In the rows, 128 means zero.
Each path is a new rotation, seen through one point. The rows after it are directions, each followed by how far the rotation turns it, in degrees a step (0 if it stays put).
Each turn is a multiple of 5 degrees from 10 to 175, or 0.
Each row of a path follows its step; steps can be skipped.

step 0: [121 122 135 127 139 133 115 130 127 129 120 139 121 139 142 113 136 142
 121 125 123 128 124 134 130 142 139 133 127 131 122 134 128 131 128 131
 123 119 121 126 134 123 151 145 115 115 127 132 129 128 131 122 123 129
 128 135 122 122 130 134 128 103 134 130 132 130 119 130 138 117 117 126]
step 1: [129 104 135 124 120 139 122 132 120 121 136 108 147 142 128 130 137 124
 121 135 130 130 131 127 122 132 134 134 132 127 131 128 117 139 123 136
 124 118 124 113 134 112 123 141 125 122 137 143 140 136 123 135 126 130
 130 130 118 129 121 126 126 118 125 127 133 124 133 125 133 137 118 130]
step 3: [129 129 134 119 119 136 114 133 123 123 122 129 141 140 129 127 123 121
 121 128 122 127 143 142 128 127 118 129 120 122 131 116 130 133 128 132
 123 121 119 123 128 129 133 151 131 135 135 131 128 131 117 131 128 118
 132 125 137 110 112 122 120 114 142 136 139 128 127 132 138 127 111 122]
step 7: [124 104 135 130 125 126 120 133 128 129 128 126 129 127 129 118 119 133
 114 131 130 139 127 131 119 146 131 141 133 126 124 122 121 121 134 136
 138 133 103 138 140 134 130 129 121 119 118 120 130 131 135 142 130 136
 128 136 115 122 122 131 117 123 128 121 137 124 125 122 131 129 108 126]
step 14: [130 118 129 126 127 131 128 135 131 142 114 126 124 135 134 128 118 121
 110 137 128 125 143 137 120 136 123 138 121 137 143 128 129 135 135 130
 127 117 122 125 126 128 130 138 116 116 129 135 126 124 122 136 132 129
 116 131 127 118 131 108 121 111 120 121 139 111 126 128 137 116 115 129]
step 16: [119 116 131 119 121 138 121 133 125 133 127 129 127 136 129 114 130 125
 119 129 126 140 128 136 133 130 123 134 119 141 125 131 138 132 133 120
 115 120 138 122 122 138 137 136 121 120 117 132 129 146 124 134 126 128
 132 120 117 130 122 133 140 119 139 117 147 123 124 111 137 113 117 131]
step 19: [126 131 125 124 124 138 122 129 125 124 132 132 133 129 123 122 126 139
 120 130 121 135 130 133 115 139 115 143 135 127 142 132 123 128 125 143
 122 114 111 117 128 143 132 136 121 115 134 135 139 137 125 131 120 117
 125 125 130 127 124 137 122 109 118 127 133 126 129 133 142 125 111 119]
step 22: [116 111 135 129 120 130 126 145 124 132 134 120 136 137 131 130 127 131
 114 130 126 132 144 149 120 130 130 126 125 121 124 129 111 129 126 137
 133 121 128 123 122 123 134 142 125 119 126 143 143 128 128 117 133 130
 124 124 133 121 123 127 131 115 142 124 129 125 131 122 143 138 126 143]
step 24: [121 116 149 123 129 121 130 133 125 133 127 131 137 136 126 124 134 128
 111 141 126 129 132 140 131 120 125 129 126 129 146 130 125 144 129 134
 127 120 117 123 123 138 130 144 128 127 133 115 124 134 125 127 118 116
 128 113 127 117 120 125 121 128 132 132 138 136 138 124 149 121 113 131]
Directions:
[126 129 127 128 129 127 125 128 126 127 127 128 125 128 131 130 127 128
 129 125 127 127 128 132 132 128 126 124 125 127 122 126 128 124 127 130
 129 129 125 125 128 123 130 128 130 127 130 128 127 129 130 128 127 130
 127 129 127 128 127 128 125 128 130 130 127 130 129 129 125 125 127 128]	145
[129 128 130 127 130 130 130 130 130 126 131 131 130 129 125 129 129 129
 127 130 123 126 128 131 127 130 129 128 127 124 126 128 125 131 129 127
 130 131 128 128 126 128 127 127 129 128 126 123 129 130 125 127 129 127
 129 129 127 129 127 129 127 126 132 127 127 127 130 133 129 132 126 126]	20
[128 130 128 127 129 129 126 126 130 133 126 126 126 127 128 131 129 128
 126 130 127 124 130 124 130 127 130 128 127 128 128 132 130 129 127 129
 128 126 126 129 128 130 127 130 125 130 127 127 126 127 128 128 128 129
 127 128 127 126 128 124 127 128 133 129 127 131 129 129 128 129 131 123]	120
[128 131 129 130 130 128 129 126 126 128 131 130 127 128 129 131 132 126
 129 130 129 126 129 127 132 128 130 129 131 127 127 127 132 128 132 127
 127 127 127 124 129 127 130 128 131 128 125 131 127 132 125 129 130 123
 129 128 129 123 128 129 129 126 127 128 130 129 126 126 127 128 126 128]	140
[130 128 129 131 132 131 127 128 127 125 127 128 125 128 126 128 135 129
 131 126 128 130 130 129 124 128 129 128 130 127 127 127 124 129 124 129
 131 128 130 129 130 128 130 131 124 128 130 131 128 129 131 130 127 125
 126 125 128 127 129 127 128 128 127 129 128 128 128 128 128 130 131 128]	35
